The rows below come in pairs that one turn or mirror swaps. Which row does each named row swap with?
The rows were stretched afterwards, more along some directions than others.
Q621: [-0.57 -2.24 -1.47  1.23 -2.40  1.12 -1.18  0.31 -1.23 -2.01 -1.31 -0.02
  0.30  1.90  1.61  2.12 -0.26  0.80  0.66  0.19]
Q742: [ 0.02 -2.16 -1.27  1.51 -2.02  2.49 -0.61 -0.95 -0.84 -1.62 -0.97  0.99
  0.55  1.85  1.80  1.81 -1.38  1.91  1.10  0.16]
Q660: [-1.07 -3.62 -0.20  1.45  0.00  2.51 -0.56 -0.25  0.16 -1.36  0.13 -0.26
 -1.01  2.12  0.25  1.63  1.10  0.29 -2.22 -0.04]
Q803: [-1.44 -0.61  0.32 -1.50  0.16  1.05  0.38 -1.83 -1.61 -0.86 -0.91 -2.25
  0.04  0.61  2.50  0.59  1.02 -0.80  2.28  3.27]
Q527: [-0.28 -2.04 -0.43  2.03 -2.58  1.35 -0.44  1.34  0.86  0.32 -2.00  0.55
  1.44  1.44 -0.13  3.27  0.41 -0.06  2.02 -0.52]
Q452: [ 0.21 -1.15 -0.92 -0.71 -2.81 -0.39 -1.39 -0.43 -2.13  0.35 -1.25 -0.57
 -0.82 -0.08 -0.18 -0.13 -0.95  0.50  0.15 -0.18]
Q936: [ 0.87 -0.69  0.69 -0.74 -0.24 -1.16 -0.22 -0.12 -1.80  1.21 -0.77 -1.15
 -0.32  0.65 -0.59  1.44 -0.14 -2.18  0.83  1.41]
Q194: [-1.05 -3.44  0.12  1.23 -0.81  2.67 -1.54  0.95 -0.37  0.42  0.53  0.55
  1.20  1.29  1.64  0.33 -0.46 -1.05  1.88  0.44]
Q258: [-1.08 -2.15 -0.94  0.32 -1.60 -0.26 -1.21  1.87 -0.14 -0.91  0.11  0.31
  1.40  0.25  2.11  1.11  0.23  0.80 -0.19  1.99]
Q564: [-1.01 -2.16 -0.39 -0.07 -0.81  0.48 -1.83  0.13  0.45 -2.02  0.02  0.02
  1.35  0.42  2.29 -0.80  0.34  0.08  0.26  2.17]
Q385: [-0.65 -1.22  1.70 -1.46  0.81 -0.44 -0.07 -0.99 -0.22 -0.33 -0.17 -0.72
 -0.84  2.39  1.49  0.62  0.87  1.80  1.07  1.39]
Q185: [-0.08 -3.41 -0.69  1.23 -0.37  1.81 -1.04 -2.70 -1.97  1.40  1.07 -1.19
  0.35  1.78  0.52  1.19 -0.68 -1.32  2.29 -0.58]
Q865: [-1.60 -3.72 -0.42  1.47 -0.69  0.38 -0.31  0.07 -0.66  0.09  0.67 -0.53
 -0.31  2.62  0.36 -0.11  2.83 -0.19 -2.19 -0.70]
Q534: [-0.75 -3.36 -0.71  1.90  0.78  1.67 -1.81  0.05 -2.44  0.44  0.13 -2.27
  0.01  2.88  2.39  2.96  0.73  0.12  2.41  1.67]
Q472: [ 0.64  0.14 -0.37 -0.84 -1.07 -0.39 -1.59 -0.71 -2.58  0.50 -1.64  0.49
  0.11 -0.79  0.99  1.73 -0.71 -1.70  3.40  0.99]
Q956: [-1.72 -2.40 -1.74 -1.07 -2.63  1.23 -0.21 -0.25 -2.52 -0.66 -1.02 -2.00
 -0.10 -0.16  1.70  0.69 -0.31 -0.92  0.67  2.64]
Q961: [-0.35 -0.31 -0.95  0.82 -2.32 -0.86 -0.92  1.92 -1.34 -0.48 -2.12 -0.08
  2.13  0.18  0.55  1.00 -0.50 -1.39  1.87  0.43]
Q553: [-1.79 -4.30  0.21  1.45 -0.06  2.15 -0.16 -0.86 -0.62  0.82  1.40 -0.03
  0.65  0.77  2.00  0.52 -0.03 -0.35  0.77  1.30]
Q252: [ 0.08 -1.67  0.12  0.08 -1.61 -0.60 -0.19  0.41 -0.60  0.55 -0.77 -1.71
  1.63  1.90 -0.14  0.19 -2.73 -1.57  0.87  0.53]
Q66: [ 0.84 -1.22 -1.00 -0.05 -2.07 -0.45 -1.72 -0.67  0.22 -0.14 -1.24  0.03
  1.17 -0.64  0.51  1.75 -1.80 -0.91  2.56  0.72]
Q764: [ 2.02 -0.95 -1.84  1.02 -1.68 -1.43 -1.78 -0.28 -1.59 -0.21 -2.89 -0.34
 -0.21  0.99  1.05  1.46  1.42 -2.15  1.22  0.56]
Q488: [-0.17 -1.00  1.14  0.23  1.30 -0.95 -0.88  0.92 -1.84  1.47 -0.91 -0.70
 -1.26  0.91 -0.67  2.38  0.93 -1.40  0.74 -0.62]
Q788: [-0.72 -1.95 -0.57  3.04 -0.80 -1.08 -0.97  2.52 -2.44  1.99 -1.21 -0.45
  0.35  1.80 -0.73  2.60  1.26 -1.65 -0.18 -0.81]
Q42: [-2.22 -3.72 -1.23 -0.11 -0.49  0.49 -1.65  1.66 -0.15 -0.49  0.94 -1.23
 -1.18  0.60  0.57  1.81  2.60 -1.28 -1.48  0.58]
Q611: [-0.25 -0.70  0.81 -0.60  0.46 -1.36 -0.88  0.54  0.29 -2.14 -0.77 -0.07
  0.26  1.97  2.20  2.11  0.14  1.24  1.21  0.68]
Q606: [ 0.42 -2.30 -0.99  0.77  0.96 -0.50 -1.85 -1.25 -1.86 -2.25  0.42 -0.69
  0.22  1.26  3.53  1.13 -1.43 -1.27  2.03  0.52]
Q748: [-0.17 -0.73  0.22  0.64 -3.76  0.23 -0.47  1.87 -0.10  2.56 -1.44  0.78
  0.57  1.26 -2.40  1.36 -0.78  0.63 -0.46 -1.93]
Q836: [ 0.06 -0.98  0.25  0.47 -1.27 -1.10  0.19 -0.98 -1.86  1.00 -0.77 -1.51
  1.36  1.94 -0.26  0.59 -2.28  0.04  1.85  0.68]
Q963: [-1.00 -1.58  0.98  0.34  2.02  0.77 -0.35 -0.86 -1.94 -0.68 -0.07 -0.93
 -0.06  2.17  2.51  1.79  1.97  1.45  1.86  2.31]
Q222: [ 0.63 -1.97 -0.46  2.21  0.64 -0.27 -1.23  1.02 -0.60 -0.89  0.09 -0.02
  1.91  2.79  1.06  3.05 -0.71  0.76  1.56 -1.07]
Q218: [-1.33 -2.53  1.20 -1.10  0.50 -1.94 -0.46  0.45 -0.64  0.31  0.71 -1.46
 -0.37  1.42 -0.04  0.61  0.69 -0.23 -0.46 -0.71]
Q158: [-1.92 -2.25  1.08 -0.28  1.51  3.46 -0.23 -0.21 -1.94  0.17  1.10 -1.52
  0.68  2.27  1.18  2.08 -0.03 -0.74  1.46  1.71]
Q192: [ 0.32 -1.34  0.08  0.58 -1.70 -0.78 -0.55 -1.41 -0.56 -0.72 -0.66 -0.50
  1.24  2.36  0.20 -0.16 -3.20  2.07  1.54 -0.43]
Q786: [ 0.13 -1.52  1.13  0.06 -0.57  0.01  0.06 -1.19 -1.08  0.01 -1.23 -1.97
  0.50  3.18  2.09  1.00  1.40 -1.05  2.66  0.80]
Q578: [-2.86 -2.56 -0.23 -1.07  0.69  1.38 -0.08 -0.96 -3.12 -1.92  0.63 -1.75
 -1.10  0.00  1.91  0.67  0.33 -1.20  0.56  3.16]
Q618: [-0.10 -2.65 -0.24  0.53 -0.80  1.29 -0.60 -2.26 -2.31  0.34 -0.65 -0.91
 -0.26  0.43 -0.50 -1.94 -0.13 -1.29  0.46  0.40]
Q930: [-0.10 -3.16 -1.61  0.76  0.15  1.68 -2.70  0.89 -2.09 -0.17 -0.36 -1.09
 -0.42  1.48  1.03  2.03  0.43 -1.14  1.50 -0.09]
Q165: [-1.80 -1.96 -0.97  0.52 -1.86  1.37  0.42  0.48 -1.46  1.24 -0.14 -0.21
 -0.04 -0.20 -1.03  0.61  1.38 -0.54  0.15  2.52]
Q834: [-0.37 -2.21 -0.52  1.35  0.04  1.52 -1.34 -1.66 -1.32  0.52  1.49 -0.49
  2.72  1.17  1.15  1.09 -0.83 -1.52  3.29  1.68]
Q993: [ 1.65 -1.19 -0.88  1.68 -2.99  0.28 -0.95  0.77 -0.68  1.25 -1.86  1.90
  0.20  1.12 -1.21  1.46 -1.91 -0.64 -0.13 -2.22]
Q974: [-1.45 -2.41  0.85 -0.24  1.37  2.51 -1.11  0.19 -0.39  0.11  2.40 -2.03
  0.01  0.79  0.03  1.25 -1.02 -0.73  1.06  1.57]
Q701: [-1.87 -2.38 -0.29  0.62 -2.50  2.56 -0.03 -0.84 -0.76  0.13  0.25  0.18
  1.24  2.03  0.85  1.19 -2.48  2.83  2.13  0.29]
Q268: [-1.59 -2.45  0.66 -0.97  0.63  1.21 -1.00 -2.26 -2.20 -0.31  0.47 -2.27
  0.84  1.42  1.38 -0.07  0.58 -0.11  2.67  1.93]
Q967: [-0.20 -1.69 -0.95  0.71 -1.67  1.31 -2.29  0.48 -0.23  0.08 -1.36 -1.19
  1.77  0.45 -0.15  2.08 -2.25 -1.47  2.99  1.10]
Q674: [ 0.46 -2.59 -0.91  1.86 -1.50  1.87 -0.09 -1.83 -2.29  1.42  0.00  1.75
  0.28  0.21 -0.10  0.63 -0.54 -1.21  0.04  0.36]
Q753: [-0.87  0.42  1.08 -0.97 -0.40 -0.45 -0.08 -1.00 -2.47  0.93 -0.82  0.18
 -0.46 -0.69 -0.30  1.43  0.13 -0.78  1.79  0.20]
Q93: [ 0.21 -3.25  0.69  0.10  0.61  0.03 -0.20 -1.56 -0.02 -1.23  0.58 -1.48
 -0.63  2.15  0.92 -0.29 -0.30  1.32 -0.55 -0.22]
Q739: [-0.02 -0.58  0.85 -1.54 -0.30 -1.81  0.56 -0.06 -0.77  1.37 -0.98 -1.15
 -0.59  0.65  0.65  0.15  0.12 -1.96  0.65  1.08]
Q859: [-0.30 -3.21 -1.09  1.56 -2.55  0.73 -1.06  1.49 -0.10 -1.02 -1.71 -0.52
  0.19  3.22  0.54  0.62  0.32  0.57 -0.43 -1.38]
Q346: [-1.37 -2.44 -0.17 -0.17 -1.70 -0.72  0.33 -0.59 -3.12  1.31 -1.02 -0.75
 -1.07  0.68  0.98  0.28  0.17 -3.29  1.91 -0.35]
Q88: [ 1.51 -1.61 -1.20  1.39 -2.89 -0.36 -1.45  0.08 -2.04  1.24 -1.18  1.10
  0.73  1.00 -0.21  1.49 -2.99 -1.74  1.92 -1.40]
Q135: [ 0.68 -2.32 -0.68 -0.86 -0.52  0.38 -2.12  0.46 -0.11 -0.89 -0.69 -2.21
  0.63  1.92  2.60  1.88 -2.25 -0.11  3.84  1.23]
Q269: [-1.69 -1.89 -0.13 -0.12 -1.07  0.27  1.25  1.69 -1.69  1.58 -0.72  0.09
 -0.74  1.07 -0.80  3.48  1.16 -0.71 -0.81  0.07]
Q461: [-1.08 -2.85  0.42  2.12 -1.39  1.99 -0.56  0.71  0.74  1.31 -1.61 -0.72
  0.79  1.71 -0.82  0.82  2.84 -1.14 -0.61  0.74]
Q71: [-1.76 -2.27 -0.50 -1.24 -1.06  0.22 -0.83  0.28 -2.58 -0.02 -0.36 -2.49
 -1.49  0.55  0.75  0.19  0.50 -0.39 -0.55  1.53]
Q835: [ 1.39 -2.21 -1.17  1.73 -2.47  1.01 -1.18 -1.04 -2.17  0.85 -0.71  0.22
  1.64  1.43  0.72  1.45 -3.54 -0.81  3.60 -1.67]

Q578 swaps with Q936
Q865 swaps with Q185
Q835 swaps with Q859
Q158 swaps with Q269
Q385 swaps with Q753
Q967 swaps with Q258
Q674 swaps with Q660
Q222 swaps with Q930
Q218 swaps with Q268
Q956 swaps with Q252
Q93 swaps with Q618

